B =
[[-1.62 -3.76 -0.46  4.55]
 [ 0.57 -2.02  2.37 -5.33]
 [ 2.07 -0.83 -3.16 -4.75]
 [ 2.08 -5.11  2.79  0.84]
 [ 2.31 -5.21 -2.27 -1.50]
 [ 1.08  0.94  2.85  5.43]
 [-4.79  0.08  3.88 -0.17]
 [ 1.60  5.80 -1.30  0.15]
 [-0.81 -0.81 -5.90 -0.72]
 [ 3.92 -0.38  4.27 -2.21]
 [ 0.74  1.44 -5.73 -1.83]
 [-0.36  3.04 -0.06 -5.31]
 [ 1.46  0.22 -5.76 -2.10]
 [-2.65  2.69 -0.52  4.83]
 [ 1.48 -5.24 -0.98 -2.41]
 [-1.14  1.66  3.22 -4.84]]
Indices start at 0.
(0, 0)	-1.62
(2, 2)	-3.16
(1, 0)	0.57
(5, 3)	5.43
(15, 3)	-4.84
(5, 1)	0.94
(3, 0)	2.08
(12, 0)	1.46
(11, 1)	3.04
(3, 2)	2.79
(6, 1)	0.08
(1, 2)	2.37
(3, 1)	-5.11
(9, 3)	-2.21
(13, 0)	-2.65
(4, 2)	-2.27
(5, 2)	2.85
(12, 3)	-2.10
(11, 0)	-0.36
(4, 1)	-5.21
(14, 3)	-2.41
(0, 1)	-3.76
(13, 2)	-0.52
(1, 3)	-5.33
(7, 0)	1.60
(10, 3)	-1.83
(6, 2)	3.88
(10, 1)	1.44
(6, 3)	-0.17
(9, 0)	3.92
(8, 3)	-0.72

arr =
[[-1.86 -0.73 -0.20 -0.08  2.24  1.12  1.29  0.35 -1.78  2.98]
 [-2.02  2.48  4.35 -0.64  0.74 -0.92  4.00 -0.08  1.31 -1.01]
 [-0.66  0.02  3.65 -0.16  0.42  0.21  1.93  0.26  0.01 -0.72]
 [ 2.06 -4.47  2.02  1.05 -0.37 -0.19 -2.13  2.26 -2.76  0.35]
 [-3.22 -0.62 -0.44 -3.21  1.37 -1.25 -0.24  0.00  1.39 -2.08]
 [-1.86 -1.05 -0.20 -0.48  1.92 -1.00  1.11  0.61 -1.54  3.07]
 [-2.82 -0.19 -0.32  2.41 -2.18 -0.10  1.93  0.61 -0.89 -0.72]
 [-2.90 -1.26 -0.55  1.45 -2.18 -0.17  1.65  0.96  0.49 -0.43]
 [-2.18 -1.69 -0.44  0.89 -0.92 -0.71  1.84 -4.17 -2.43 -1.50]
 [-2.10 -2.22 -0.32 -1.44  0.42  1.20  0.57  1.57  0.09  2.59]
 [-2.74  3.98  4.94 -1.12  1.05  1.07  4.99  0.26  2.36 -1.11]
 [-2.50 -2.76 -0.44 -1.04 -0.84 -1.55  0.57  1.83  1.39  1.42]
 [ 0.70 -1.37  3.89 -0.40  0.58 -0.50 -0.15  3.48  0.25 -0.04]
 [-1.94 -1.37 -0.32 -0.88  1.53 -2.06  0.93  0.87 -1.13  3.07]
 [-2.82 -0.09 -0.32  2.41 -2.18 -1.37  1.93  0.52 -0.97 -0.72]
 [-0.18 -0.83  3.30  0.00  0.34  1.36  1.20  0.35 -0.48 -0.53]]
Indices start at 0.
row 0 col 0: -1.86
row 0 col 8: -1.78
row 3 col 5: -0.19
row 8 col 1: -1.69
row 11 col 5: -1.55
row 1 col 6: 4.00
row 7 col 2: -0.55
row 2 col 7: 0.26
row 4 col 6: -0.24
row 1 col 5: -0.92
row 4 col 4: 1.37
row 6 col 4: -2.18
row 6 col 5: -0.10
row 3 col 7: 2.26
row 7 col 7: 0.96
row 14 col 3: 2.41
row 2 col 3: -0.16
row 2 col 4: 0.42
row 2 col 6: 1.93
row 8 col 9: -1.50
row 9 col 9: 2.59
row 9 col 1: -2.22
row 0 col 4: 2.24
row 5 col 4: 1.92
row 7 col 8: 0.49
row 8 col 4: -0.92
row 14 col 1: -0.09
row 1 col 3: -0.64
row 5 col 3: -0.48
row 15 col 8: -0.48
row 3 col 4: -0.37
row 7 col 1: -1.26
row 2 col 5: 0.21
row 9 col 7: 1.57
row 13 col 5: -2.06

x =
[[   5.871 -212.206  -95.965  107.820   18.571  -47.736   81.381]
 [  82.506  121.940 -140.857 -152.488 -114.084   65.072  -69.182]
 [ -80.252  102.691 -114.507 -226.465  -46.229  -47.656 -135.589]
 [-108.266 -152.086  -80.860   70.639 -104.021   33.354  -27.048]
 [ 136.484   79.674 -119.731  -98.680 -107.922   54.988  -26.063]
 [-115.792 -148.464  -78.022   67.156 -111.230   36.612  -35.133]
 [ -15.718  126.527 -137.531 -208.422  -79.155   10.949 -115.087]
 [-288.428  -69.956   60.802 -110.862 -120.209 -132.844 -202.651]
 [-115.134 -148.401  -78.371   68.312 -110.618   36.327  -33.737]
 [  87.548  119.612 -139.577 -148.679 -115.018   65.962  -66.447]
 [ 133.205   82.548 -121.041 -101.087 -108.636   56.383  -27.597]
 [ 169.519    6.081  -88.989  -37.483  -67.542    6.413   27.984]
 [-207.071   19.811  -26.976 -224.070   -5.494 -174.170 -171.098]]
x[0,0] = 5.871
x[4,3] = -98.680
x[9,2] = -139.577
x[5,5] = 36.612
x[11,1] = 6.081
x[11,6] = 27.984
x[12,4] = -5.494
x[1] = [82.506, 121.940, -140.857, -152.488, -114.084, 65.072, -69.182]
x[6,2] = -137.531
x[5,6] = -35.133
x[:, 5] = [-47.736, 65.072, -47.656, 33.354, 54.988, 36.612, 10.949, -132.844, 36.327, 65.962, 56.383, 6.413, -174.170]
x[0,1] = -212.206
x[1,5] = 65.072
x[4] = [136.484, 79.674, -119.731, -98.680, -107.922, 54.988, -26.063]
x[10,4] = -108.636
x[6,1] = 126.527
x[:, 6] = [81.381, -69.182, -135.589, -27.048, -26.063, -35.133, -115.087, -202.651, -33.737, -66.447, -27.597, 27.984, -171.098]
x[10,3] = -101.087
x[0,6] = 81.381
x[2,5] = -47.656
x[5,1] = -148.464
x[10,6] = -27.597
x[12] = [-207.071, 19.811, -26.976, -224.070, -5.494, -174.170, -171.098]
x[12,0] = -207.071
x[9,3] = -148.679
x[5] = [-115.792, -148.464, -78.022, 67.156, -111.230, 36.612, -35.133]
x[:, 2] = [-95.965, -140.857, -114.507, -80.860, -119.731, -78.022, -137.531, 60.802, -78.371, -139.577, -121.041, -88.989, -26.976]
x[1,2] = -140.857
x[2,4] = -46.229
x[4,1] = 79.674
x[8,6] = -33.737
x[12,5] = -174.170
x[3,0] = -108.266
x[6] = [-15.718, 126.527, -137.531, -208.422, -79.155, 10.949, -115.087]
x[1,1] = 121.940
